In the rows, zero is written as 128.
The rows below come in pairs that one turn or mirror swaps. Which row does each named row swap with?
The rows were stretched afterwards, more along some directions than others.
K832: [153  99 183  94 186 109  81 135  86 117 106 122 136 140 107 118 112]
K239: [127 128 118 125 128 159 154 142 144 130 159 147 115 137 126 123 139]
K826: [125 118 134 114 157 124  92 113  94  99 118 146 145 127 145 155 144]
K199: [119 112 161 119 152 139 131 144 142 153 135 125 125 144 112  97 102]
K950: [166 123 135 133 160 124 125 136 111 127 118 141 119 119 105 152 101]
K805: [138 101 182  98 193 124  92 136  89 106 121 135 126 164  97  99 107]
K278: [147 124 128 111 145 138 116 127 100 110 130 148  96 130 116 148 117]
K925: [145 105 138 141 147 127 106 122 106  94 141 147 118 138 132 160 137]
K933: [153  92 173 106 178 116  97 138  98 122 109 127 136 152 104 110 123]
K758: [123 121 125 129 131 168 146 150 147 125 167 156 110 155 125 108 131]
K626: [143  97 175 111 179 102  97 128  88 132 109 124 133 148 110 108 121]
K669: [147 105 140 136 144 124  96 120 112 102 137 144 127 128 142 157 138]
K362: [140 105 138 131 147 131  95 121 114 101 133 140 128 129 142 157 139]
K59: [130 121 124 143 120 159 151 151 149 137 165 145 105 145 129 122 148]
K473: [123 119 127 133 121 163 154 152 146 132 162 150 106 153 125 112 144]
K991: [127 113 159 113 156 148 142 148 142 148 141 121 119 147 103  99  95]
K466: [128 108 158 126 151 131 141 146 148 161 136 123 119 145 114  96 102]
K304: [144  96 174  92 194 121  97 121  81 114 108 131 138 145 100 116 101]
K56: [143  98 180  95 184 116  90 133  84 116 104 126 138 144  97 112 119]
K13: [124 122 123 137 118 168 155 151 154 129 164 150 110 151 126 115 142]
K487: [145  98 179  94 182 131  89 132  89 118 106 128 152 142 104 112 117]
K364: [141 101 173  87 189 124  90 123  82 116 104 133 151 141 104 109 108]
K590: [147  98 180  91 184 129  86 130  83 111 109 129 137 143 104 111 114]
K756: [134 130 122 138 134 130 119 129 104 117 128 137  94 131 117 148 133]
K549: [161 112 147 114 165 123 121 136 103 160  91 108 119 124 101 113  94]
K872: [131 121 125 128 129 161 147 151 145 130 160 153 115 147 123 117 139]
K150: [141 106 143 120 146 125  91 116 106  93 131 145 134 129 137 165 144]
K685: [133 107 161 115 148 146 140 149 149 153 138 122 118 149 108  93  99]
K365: [142 123 122 132 133 139 112 126 109 114 130 139  94 127 125 149 122]
K689: [124 114 158 106 159 136 130 142 134 145 128 122 126 150 102  98  92]
K508: [144 109 135 127 147 120  98 115 106  99 121 139 134 126 140 162 137]
K737: [137 108 137 136 158 115 112 117 115 116 131 139 126 136 144 150 137]
K909: [119 129 121 138 122 157 161 149 144 126 162 147 109 146 118 126 145]
K130: [133 106 155 118 146 145 137 149 151 150 139 123 117 151 114  98  94]
K716: [120 119 159 123 152 139 137 148 141 150 133 118 124 144 103  92  98]
K579: [145 104 134 122 156 127  89 114 111  98 137 145 128 143 144 146 118]
K648: [148 119 143 127 159 133 128 138 111 162  99 114 124 122 110 115  96]
K988: [160 114 148 110 171 124 117 133 106 160  96 105 118 125 101 116  87]
K67: [120 129 151  95 183 153 116 117  79 129 116 153 133 120 110 121 110]
K959: [168 111 144 118 171 121 123 133 114 166 100 108 118 128 109 115  79]
K32: [120 127 147  91 178 158 118 117  91 134 120 148 136 117 117 120 106]
K124: [132 100 149 127 152 130  88 118 114  99 138 142 124 142 142 145 135]
K89: [130 130 126 130 141 134 119 125 100 115 133 148  95 139 119 138 127]
K547: [160 125 135 137 149 123 129 143 114 126 122 140 118 123 101 147 110]

K579 is swapped with K626
K32 is swapped with K547
K758 is swapped with K466
K487 is swapped with K150

